Where one turn sends some rows of the set: a few examples, then the rows asked:
Q_337: [0.294 1.035 0.329 -0.391 -1.875 -0.997 1.416 -2.034 0.166 -0.362 1.956 -0.934 0.723 2.587 2.264 0.595 0.526]
Q_743: [-0.721 0.570 0.531 2.185 -0.826 2.018 0.116 0.584 -1.350 -0.417 0.315 -0.147 0.511 1.187 1.108 -2.498 0.886]
Q_25: [-0.516 -1.670 0.828 0.403 -2.023 2.741 0.584 -1.487 1.527 2.844 -1.557 0.526 0.170 0.659 -1.473 0.911 0.446]
Q_758: [-0.493 2.165 1.456 1.110 0.241 1.162 0.073 -3.269 1.652 3.493 0.246 0.337 -0.155 0.627 -0.070 -1.387 -0.034]
Q_385: [0.515 -0.798 -0.766 0.472 -1.564 -2.398 -0.823 0.491 2.898 1.170 -0.726 -0.623 -0.159 0.098 -2.477 -0.739 1.490]
Q_841: [2.147 -0.318 0.547 0.635 -0.040 0.595 -1.102 -1.044 1.124 0.718 1.525 0.038 0.135 -3.863 -0.491 0.538 0.765]
Q_290: [0.135 -0.520 2.624 1.577 -1.491 2.172 1.960 -0.378 0.571 1.945 -1.334 0.983 1.133 0.867 -1.102 0.190 0.411]
Q_75: [1.956 0.252 0.747 0.868 -0.081 0.443 -2.094 -0.633 0.885 0.688 1.316 0.019 0.910 -3.485 -0.027 0.724 0.428]
Q_83: [-1.515 -2.130 -1.615 0.239 -1.683 2.251 0.558 -2.032 -1.065 0.241 -0.159 -0.541 -1.372 0.386 0.701 -0.960 0.816]
Q_203: [0.109 1.634 -0.576 -0.234 -2.029 0.064 -1.387 -0.911 1.400 0.371 1.952 -1.452 1.072 2.973 1.866 0.185 0.514]
Q_802: [0.204 1.866 3.111 2.009 -0.165 1.133 1.801 -1.418 0.656 2.321 -0.218 0.892 0.891 0.814 -0.207 -1.256 0.165]
Q_222: [0.362 -0.139 0.848 0.578 -0.938 -4.270 1.388 -1.062 0.928 0.303 -0.625 -0.003 0.017 0.409 -0.895 -0.404 0.828]
Q_767: [-0.289 0.783 0.384 0.417 -0.790 -4.281 -0.913 -1.283 1.209 0.948 -0.717 -0.205 0.292 0.872 -0.164 -0.536 0.303]
Q_168: [1.467 -0.514 -1.180 -0.244 -2.149 1.221 2.174 -0.195 2.599 -0.074 2.312 -1.534 -0.392 1.486 -0.830 -0.414 2.189]
Q_423: [0.790 -1.188 0.128 0.575 -1.418 -3.077 1.489 0.064 2.030 0.510 -0.681 -0.212 -0.329 -0.082 -2.330 -0.648 1.512]
Q_197: [1.748 -0.624 1.244 0.396 -0.478 -0.227 -0.768 -1.501 -0.129 0.283 0.968 0.384 0.728 -3.563 0.438 1.593 0.171]
Q_703: [0.823 0.684 -1.577 -0.150 -2.081 1.413 -0.875 0.222 2.933 0.475 2.201 -1.802 0.422 2.143 -0.062 -0.402 1.636]
Q_600: [1.646 0.008 1.248 0.720 -0.328 0.085 -1.848 -0.842 0.116 0.456 1.116 0.314 1.228 -3.256 0.513 1.301 0.072]
Q_426: [-0.612 1.379 -0.570 1.834 0.140 2.019 -0.002 -0.859 -0.224 0.368 1.360 -0.740 -0.786 0.540 0.702 -3.611 1.052]
Q_729: [-0.184 0.292 -0.687 0.294 -1.233 -3.186 -2.224 -0.341 2.478 1.431 -0.681 -0.578 0.209 0.702 -1.114 -0.525 0.673]
Q_905: [1.061 -0.261 0.030 -0.357 -2.081 -0.171 3.668 -1.609 0.915 -0.595 2.066 -0.983 -0.154 1.706 0.654 0.248 1.454]
Q_757: [-0.942 0.026 0.015 0.026 -0.982 2.150 -0.655 -3.324 2.156 3.795 -0.586 0.093 -0.678 0.473 -0.812 -0.068 0.118]
Q_735: [1.913 -0.854 0.689 0.326 -0.298 0.238 -0.324 -1.624 0.530 0.476 1.264 0.293 0.123 -3.929 -0.234 1.173 0.564]
Q_739: [-1.171 -0.252 -1.838 0.647 -0.393 2.043 0.335 -2.534 -0.069 0.816 1.031 -0.879 -2.061 0.088 0.422 -2.722 1.113]
Q_31: [-1.283 -1.575 -0.080 1.155 -1.990 2.171 0.481 -0.105 -1.918 -0.601 -0.557 -0.102 0.196 1.035 1.069 -0.884 0.692]

Q_385 turns into Q_729
Q_337 turns into Q_905
And these:
Q_426 turns into Q_743
Q_735 turns into Q_841
Q_290 turns into Q_25

Where one turn sends some rows of the set: a few examples, then the rows asked:
Q_277: [-0.806 -0.516 -0.391 -0.508 1.878 0.172 -0.231 -4.047 -0.190 -0.521 0.753 0.307 0.028 1.207 0.127]
Q_347: [0.346 -0.084 -0.935 -1.311 0.987 -0.858 -0.255 -3.831 0.528 -0.777 0.646 -0.348 -0.254 1.151 -0.353]
Q_183: [-1.686 1.371 -1.659 -1.394 -0.924 0.931 0.255 -0.760 2.750 -0.441 0.732 0.304 2.859 -1.109 1.282]
Q_818: [-0.255 -0.331 0.091 -1.554 1.407 -0.044 0.569 -4.100 -0.117 -1.282 0.552 -0.244 0.017 1.059 0.571]
Q_870: [-0.672 -1.036 -1.025 -2.170 3.031 0.711 -0.533 0.059 -1.114 0.955 2.078 1.756 -0.913 -0.745 -0.303]
Q_492: [0.677 -0.006 -0.943 -2.259 -1.118 0.554 1.493 1.583 1.023 1.653 0.782 3.162 0.118 -0.642 0.497]
Q_436: [-1.732 0.247 -0.127 -2.141 0.631 1.096 -2.253 0.782 -1.424 -0.753 -0.738 1.257 2.480 -2.111 0.827]
Q_550: [-2.388 0.322 -0.419 -1.316 2.035 -0.061 -2.658 0.786 0.935 -0.145 0.480 1.861 1.846 0.026 2.483]
Q_149: [-1.621 1.425 -0.233 -1.771 1.461 -1.730 1.261 -2.548 1.997 -1.188 -0.619 1.982 -1.100 -0.140 -0.254]
Q_391: [0.464 -0.179 -1.261 -0.712 -1.519 2.544 1.116 -0.289 -0.926 0.685 1.552 0.295 0.256 0.829 0.749]
Q_511: [-1.796 1.231 0.724 0.158 2.037 -0.265 -1.959 1.173 2.403 -0.381 -0.586 2.301 1.115 -0.729 1.737]
Q_748: [-0.981 1.221 -1.001 -0.002 2.871 -1.496 0.485 -2.703 1.656 -1.333 0.805 0.656 -1.200 -1.170 1.361]
Q_84: [-1.619 1.207 0.239 0.624 2.150 -0.042 -1.279 1.775 1.212 -0.911 -1.063 2.234 0.472 -2.126 2.235]
Q_22: [-0.585 -0.053 -1.808 -1.502 0.885 -0.335 0.052 -3.471 -1.819 -1.620 -0.032 0.266 -1.119 0.406 0.940]
Q_56: [-0.834 0.829 2.068 -0.150 -0.349 -0.591 0.542 0.227 -1.157 -2.478 -1.077 0.261 -1.313 -0.028 0.933]
Q_514: [1.884 0.922 -1.497 -2.257 -1.861 0.175 0.789 1.032 0.708 0.652 0.086 2.420 -0.396 -1.655 -0.079]
Q_672: [-0.624 0.171 1.030 -2.648 0.531 -0.013 -1.448 1.743 0.593 -1.562 -1.568 2.644 1.769 -1.954 0.175]
Q_359: [1.945 -0.437 -0.720 0.272 -0.050 1.877 1.585 0.699 0.777 -0.316 2.177 -0.087 -0.544 -0.266 1.418]
Q_837: [1.201 0.279 -1.177 -2.166 -2.258 1.363 0.830 1.283 0.141 -0.263 0.950 2.222 -0.731 -1.930 1.666]
Q_303: [-2.022 0.170 0.262 1.158 2.013 0.971 -1.725 0.902 1.842 -1.635 -0.260 2.150 0.513 -1.634 2.079]
Q_873: [-1.186 1.311 0.549 -0.641 1.384 0.085 -2.421 0.770 0.557 -1.431 -0.211 1.817 3.455 -0.561 1.243]
Q_150: [1.044 -0.117 -2.528 -2.299 -1.607 0.518 0.992 1.346 -0.716 -0.032 0.704 2.908 0.096 -1.278 0.445]
Q_11: [0.864 -1.600 -2.559 -0.593 -1.679 1.798 0.757 -0.506 0.953 -0.760 1.658 2.623 0.914 -0.894 0.520]
Q_291: [-0.277 0.254 0.781 0.981 -0.462 -0.871 0.928 0.209 -0.645 -2.831 -1.465 0.182 -0.939 -1.046 1.216]
Q_583: [0.392 1.026 0.527 -0.677 0.995 -0.802 0.986 -3.068 0.005 -0.698 -0.748 0.069 -1.725 -0.431 -1.022]
Q_334: [-0.210 -0.059 -0.526 -1.637 1.386 -0.467 0.007 -3.683 -1.379 -1.067 0.705 0.356 0.626 1.536 0.950]
Q_540: [0.824 -1.275 -1.519 -0.761 -0.706 1.890 1.621 0.877 0.444 0.715 1.910 2.778 -0.448 -1.015 1.340]
Q_722: [0.538 -0.796 -1.171 -2.445 3.541 1.125 0.417 -0.258 -0.303 0.445 1.324 1.748 -0.770 -1.752 -0.559]
Q_908: [-2.452 1.652 0.664 -1.557 1.387 -0.244 -1.008 0.712 0.612 -0.985 -0.507 0.969 3.023 -0.597 2.307]
Q_637: [0.098 1.041 -0.865 -1.281 0.846 -1.316 -0.204 -3.475 0.199 -1.220 -1.159 0.531 -2.172 -0.060 0.431]
Q_166: [0.611 -0.062 -0.051 -0.530 1.082 0.289 -0.167 -4.428 -0.457 -1.541 0.441 0.088 -0.443 0.439 0.911]
Q_813: [1.579 0.558 -1.618 -2.305 -1.809 0.501 1.469 1.440 -0.262 -0.024 0.950 1.857 -0.017 -1.964 0.291]
Q_292: [0.338 -1.361 -2.195 -1.595 -0.257 2.326 0.993 1.382 0.717 -0.613 2.186 1.645 -0.425 -1.690 0.489]
Q_302: [-2.618 1.035 0.292 0.323 2.344 0.642 -1.678 1.459 1.638 -0.904 -0.709 1.792 0.754 -1.468 1.353]
Q_509: [0.923 1.694 0.840 -1.161 0.072 -0.388 0.544 -4.223 0.378 -0.556 -0.765 1.172 -0.254 0.234 0.665]
Q_146: [1.540 -1.074 -2.398 0.052 -0.737 0.984 0.772 1.473 -0.095 -1.154 0.749 2.539 -0.827 -1.793 0.091]
Q_51: [-0.536 2.128 -0.854 -2.534 -0.519 1.393 0.208 -1.362 3.101 -0.354 0.284 1.149 2.701 -0.724 1.064]
Q_13: [0.691 0.991 0.109 -0.500 2.337 -0.137 -0.540 -3.503 0.183 0.573 -0.980 1.471 -1.693 -0.337 0.422]
Q_723: [-2.074 0.854 0.531 0.522 2.951 0.320 -1.083 0.929 0.570 -0.974 -0.921 2.685 1.776 -1.126 1.417]
Q_742: [1.921 0.371 -1.515 -2.999 -2.334 0.644 0.886 0.677 0.291 -0.611 0.923 2.084 0.237 -0.900 0.443]
Q_442: [-1.089 1.463 0.327 -1.048 0.579 -1.277 -2.097 1.833 0.038 -1.591 -0.296 2.152 1.683 0.031 2.610]
Q_267: [-0.630 1.105 1.230 0.885 1.790 0.583 -2.198 0.226 2.044 -2.052 -0.142 1.266 1.810 -1.614 1.349]

Q_748 turns into Q_391
Q_742 turns into Q_84
Q_267 turns into Q_22
And these:
Q_347 turns into Q_837
Q_166 turns into Q_150
Q_11 turns into Q_442
Q_56 turns into Q_722
Q_583 turns into Q_292
Q_51 turns into Q_291
Q_873 turns into Q_637
Q_550 turns into Q_509
Q_303 turns into Q_334
Q_359 turns into Q_436
Q_818 turns into Q_813

Where one turn sends some rows of the set: a few examples, then the rows asked:
Q_300: [1.612 -0.750 -0.315 3.168 0.590 2.999 0.081 -1.188 2.158 0.307 0.113 0.305 -0.415 -0.656 -0.092]
Q_851: [0.824 -3.383 1.948 -1.557 -0.053 0.223 -1.225 0.885 -0.373 0.443 0.528 0.881 -2.026 2.437 -0.955]
Q_503: [1.058 1.135 0.792 -0.946 -2.404 3.186 2.270 -0.244 1.288 -0.219 1.398 1.258 1.298 1.947 0.879]
Q_579: [1.762 -4.510 -0.160 -0.494 -1.579 2.444 0.659 0.563 0.276 0.286 -0.231 0.535 -0.299 3.819 0.721]
Q_867: [1.018 -1.396 0.174 -1.611 0.790 0.752 0.159 -1.350 -0.036 0.223 2.254 1.727 0.883 -0.786 -2.417]
Q_667: [-0.552 -2.139 0.414 -1.363 -1.080 1.646 -0.184 0.197 0.812 1.531 1.284 3.365 1.661 3.343 0.008]
Q_23: [0.557 -2.243 2.323 1.330 1.483 -0.049 0.146 -0.669 3.089 0.183 0.373 2.336 -0.311 3.445 -0.368]
Q_20: [2.573 -2.168 2.595 0.820 -0.308 0.684 0.842 0.641 1.188 -0.258 3.276 1.262 0.203 0.231 -2.638]
Q_500: [1.788 -1.504 -0.012 1.417 -2.148 4.631 0.386 0.658 0.851 0.253 1.101 1.103 1.165 -0.288 1.094]
Q_185: [1.039 -2.202 2.772 -0.788 0.200 0.814 1.410 -1.493 1.457 -0.907 2.871 1.671 2.060 -0.116 0.578]
Q_629: [1.220 0.339 1.151 -2.010 -1.189 1.621 0.780 -0.485 -0.564 -0.395 0.548 -1.448 -1.904 0.634 -0.235]
Q_354: [1.437 -1.839 0.584 0.150 -0.050 2.868 -0.654 -0.003 0.192 -0.556 0.225 -0.982 -1.113 -1.618 1.791]
Q_811: [2.171 0.782 1.615 1.709 -0.170 1.621 2.227 -1.408 2.393 -0.666 0.212 -0.075 -1.258 1.887 -1.167]
Q_470: [-0.314 -2.118 -1.212 1.432 -0.668 0.961 0.020 -0.144 2.240 2.360 0.650 0.000 0.356 3.727 0.127]
Q_941: [1.024 -2.397 -0.401 -0.716 1.833 0.649 -0.102 1.363 2.468 -0.056 -0.474 0.008 -1.215 2.792 1.639]

Q_811 turns into Q_629
Q_354 turns into Q_500
Q_579 turns into Q_470
And these:
Q_867 turns into Q_185
Q_667 turns into Q_23

